Some points:
[-12.  67.  14.  43. -16.  55. -37.  11. -54. -42.  28. -21. -35.  24.  16.  13.  23.  36. -47.
  52.  52.  26. -26. -15.   0.  25. -29.   4.  10.   0.  17. -34.]
[-12.  -2.   8.  56.  38.  -5.  22.  16.  38.  10. -26. -36.  27.  -5.  83.   0.  15.  29.  21.
 -74. 101. -18.   7. -26.  -2.  13.   8.  26.  25.  25.   8. -19.]
[ 19.  36.  59. -36.  33.  33.  17. -73. -60.  17.  -6. -14.   2.  -5. -21.  31.  14.  -9.  50.
 -30.  17. -35.  29. -10.  60.   7.   4.  34.   1. -37.  15. -10.]
[-10.  -9.  -3.  18.  19.  24.  30.  25. -28. -14.  20. -42.   0.  27.  19.  26. -25.   6.  -2.
 -37. -51. -34. -35. -15.  26.  14.  68.  32. -21.  -1. -30.  -6.]
[ 19.  26. -23.  28. -60.  19.   9.  50. -36.   2.   4.  74. -33. -22.  -1.  -2. -24. -34.  48.
 -49.  28.  -6.  21.  90. -38. -30.  23.  14. -18.  -3. -17. -40.]
[ 54. -35.   4. -38. -31.   2.  28.   7. -70.  -6. -73. -23.  -8. -45. -23. -33.   1.  33. -44.
 -31.  39.  40. -34. -20.  44. -24. -14. -30. -32.   6.  -5.   1.]
[-57.  -3.  37.  55.  -2. -28.   6.  -2.  31. -89. -19.  -7. -46. -40. -22. -24. -53.  11.  22.
 -10. -29.  42.  51.  21.  19. -29. -36.  33. -44.   9.   6.  84.]
[ 18.  -2. -37.  -2. -83. -33.   4. -51.  44. -21. -23. -66.  14. -49.  52.  -7.  -3.  -1. -32.
  65. -14. -13. -20.  28.  -5.   3.  12.   3.  -5. -63.  37. -15.]
[  1. -22. -13. -46. -11. -25.   1.   6.  68.  13. 107. -45. -25.   0. -50. -38.   7. -11.  37.
 -25.  26.  53.  10.  -4.  60.  -1.  -5.  -3.  -6. -11. -27. -53.]
[  7. -53.  11.  82. -44.  33.  21.  28.  23.  18.  14.  -3.  30.  22. -60.  55.   9. -10.  10.
  32.   4. -12. -11. -15.  58. -12.   7. -25.  29.  13.  45.  36.]
[ 18. -16.  19. -19. -20.  -3. -11.  28. -49.  -2.  35.  -5.  34.   2. -20.   2.  30.  38.  19.
 -70. -65.   6. -19. -14. -66.  25.   9.  24.  42. -18.  35.  37.]
[ -13.   53.   -1.  -38.  -46.   15.    6.    8.   36.  -32.  -37.  -24.  -20.   23.    6.  -22.
   23.  -60.   10.  -34.   -6.  -68.   -7.  -36.  -36.    6.  -15. -105.   12.  -13.  -11.   23.]
[-30.  30. -44.  61.  19. -56. -28. -52. -25.  34. -24.   7.   6.  12. -53.  25.  -1.  -4. -20.
 -65. -14.  62.   3. -15. -36.   5.  19. -43.  -9.  -9.   1. -22.]
[ -4.  36.  37.  18.  39.  -9.  -2.  -2.  30.  41.  41.  10. -14.  -4.  23.  -6. -10.  65. -11.
   5. -58. -54. -24.  -5.  14. -43.  21. -13.  -1.   5.  14.  -2.]
[  9.  54. -37.  21.  12. -42.  43. -19.  33.  11. -18.  39.  35.  31. -16.  -2.   2.  -4.   5.
  23.   0.  54. -38. -11.   8. -14. -45.  14.  19. -37. -67.   0.]
[ 14.  -8. -23.  20.  37.  19.  28.  -4.   1. -14. -36.  18. -20.   4.   5. -74.  28. -25. -80.
  11. -12.   6.  47.  10.  45.   3.  47. -18.  34. -38.  13.  18.]
[ 28.   4.  32. -45.  17. -17.  51.  33.  -3.  14.  18. -13.  25.  35. -65.  36. -14.  50. -21.
  57.  48. -17.  44.  15. -76.  29.  26. -14.  -5.  -1.   7.  22.]
[ 27. -32. -42. -41.  51.  27.  11.   4.  69.  -7. -47. -14. -25.  14. -22.   9. -13.  -2. -54.
 -63. -42. -16. -13.  33. -23.  13. -75.   7.  -4.  -6.  32. -24.]
[-11. -19. -25.   5.  90. -53. -13.  16. -61.  27. -24. -20.  -2.   6.  -8. -16.  -1. -20.  52.
  63.  -2.  26. -48.  46.  25.  15. -22. -47.  10.  -5.  -3.  -8.]
[ 17.   6. -16.  -5.  26.  50.  23. -18.  49.  11. -27.  21. -27. -26.  46.  22.  35.  30.  53.
  60. -48.  27.   1. -44. -37.  22.  32.  17. -20.  23.  11.   1.]
[ 60. -36. -15.  37.  51.  10. -31. -22. -27. -14.  93.  -7.  12. -19.  62. -18.  -8. -57.   3.
   5.   1.  16.  28.  -5. -61. -28. -33. -29. -29. -10. -28.  15.]
[-37. -73.  32. -35. -34. -41.  30. -74. -11. -41. -18.  34.   7.  54.  42.  11.  15.   0.   1.
  20. -27.  19.  -3.   7. -41. -25.   4. -25.  31.  34. -26. -62.]
[ 16. -39.  42.  54. -37.  13. -77.  32.  34.  19. -22.  69.  -6.  -2. -16. -19. -24. -16.  31.
   7.  11. -28.  12.  33. -10.  10.  -8.   9. -38. -45. -40. -43.]
[  7.   7.  22.  30. -45. -31.  31.  26. -33.  62.  18.  -9. -10.  31.  37.   8.  -4. -21.  -9.
  17. -58. -26.  10. -15.  27.  30. -25.  29.   4.  38.  29.  24.]
[-31. -14. -69. -15. -16. -27.   0. -18. -28. -52.  24.  59.  51. -24.  -7.  16.  39.  28. -26.
  -1. -11. -66.  16.  -8.  62.  30. -36. -32.  -1.  35. -40. -19.]
[ 36. -13. -39. -52.  -9. -21. -91.  56. -15.  -2.  -2.   0. -21.  11.  14.  10. -34. -12.  30.
  33.   5.   8.  69. -17.  17. -38.  10.  16.   9.  -7. -25. -22.]
[ 29.   6.  11. -11.  26. -29. -14. -26.  18. -15.   8.  17. -19.   2. -38.  17.  17. -17.  -7.
   0.  70. -43. -59. -26. -16.  -3.  51.  48.   5.  39.  18.  29.]
[-127.  -34.   13.  -52.   17.   -3.   16.   35.  -21.   -7.   -2.   18.  -32.  -58.  -13.  -21.
  -24.  -27.  -12.   14.   33.    4.   10.   -7.  -33.  -42.  -31.   51.  -36.  -47.   19.   37.]
[-16. -20. -10. -55. -50.  37. -21. -29.  11.  62.  20.  22.  19.  42.  64.  20. -30.  25. -11.
 -18.  43.  21. -11.  29.  33.  26.   1. -11.  13.  24.   9.  92.]
[ -2.  64.  58. -44.  35.  18. -24.  44.  53.  -6. -16.   6.  51. -19.  33.  20.  12. -15. -14.
   3. -27.  32.  -9.   9.  30.   5.  31.  -1.   2.  30.  15. -20.]
[-16.  39.  -4.   6.  -7.  67. -29. -34. -17.  24. -11. -43.  31. -24. -64. -40.  -2.  -6.  -3.
  41. -17.  -7.   0. -14. -50.   6.   2.  36.  22.  70. -15. -19.]
These points spread out most along one direction. Take the direction at right angles to it along which they spread out most. Then take the direction at right angles to both along which they spread out most. Go by this last direction. How many in every 100 of the points above lie lower along it than each point below? Answers are rounded to whole numbers. More than half of the points above lie lower than the first one.
[  1. -22. -13. -46. -11. -25.   1.   6.  68.  13. 107. -45. -25.   0. -50. -38.   7. -11.  37.
 -25.  26.  53.  10.  -4.  60.  -1.  -5.  -3.  -6. -11. -27. -53.] 77
[  9.  54. -37.  21.  12. -42.  43. -19.  33.  11. -18.  39.  35.  31. -16.  -2.   2.  -4.   5.
  23.   0.  54. -38. -11.   8. -14. -45.  14.  19. -37. -67.   0.] 71
[ 16. -39.  42.  54. -37.  13. -77.  32.  34.  19. -22.  69.  -6.  -2. -16. -19. -24. -16.  31.
   7.  11. -28.  12.  33. -10.  10.  -8.   9. -38. -45. -40. -43.] 90
[-127.  -34.   13.  -52.   17.   -3.   16.   35.  -21.   -7.   -2.   18.  -32.  -58.  -13.  -21.
  -24.  -27.  -12.   14.   33.    4.   10.   -7.  -33.  -42.  -31.   51.  -36.  -47.   19.   37.] 3
[ 36. -13. -39. -52.  -9. -21. -91.  56. -15.  -2.  -2.   0. -21.  11.  14.  10. -34. -12.  30.
  33.   5.   8.  69. -17.  17. -38.  10.  16.   9.  -7. -25. -22.] 87
[ 28.   4.  32. -45.  17. -17.  51.  33.  -3.  14.  18. -13.  25.  35. -65.  36. -14.  50. -21.
  57.  48. -17.  44.  15. -76.  29.  26. -14.  -5.  -1.   7.  22.] 48
[ 18. -16.  19. -19. -20.  -3. -11.  28. -49.  -2.  35.  -5.  34.   2. -20.   2.  30.  38.  19.
 -70. -65.   6. -19. -14. -66.  25.   9.  24.  42. -18.  35.  37.] 52
[ -4.  36.  37.  18.  39.  -9.  -2.  -2.  30.  41.  41.  10. -14.  -4.  23.  -6. -10.  65. -11.
   5. -58. -54. -24.  -5.  14. -43.  21. -13.  -1.   5.  14.  -2.] 42
[ 27. -32. -42. -41.  51.  27.  11.   4.  69.  -7. -47. -14. -25.  14. -22.   9. -13.  -2. -54.
 -63. -42. -16. -13.  33. -23.  13. -75.   7.  -4.  -6.  32. -24.] 6
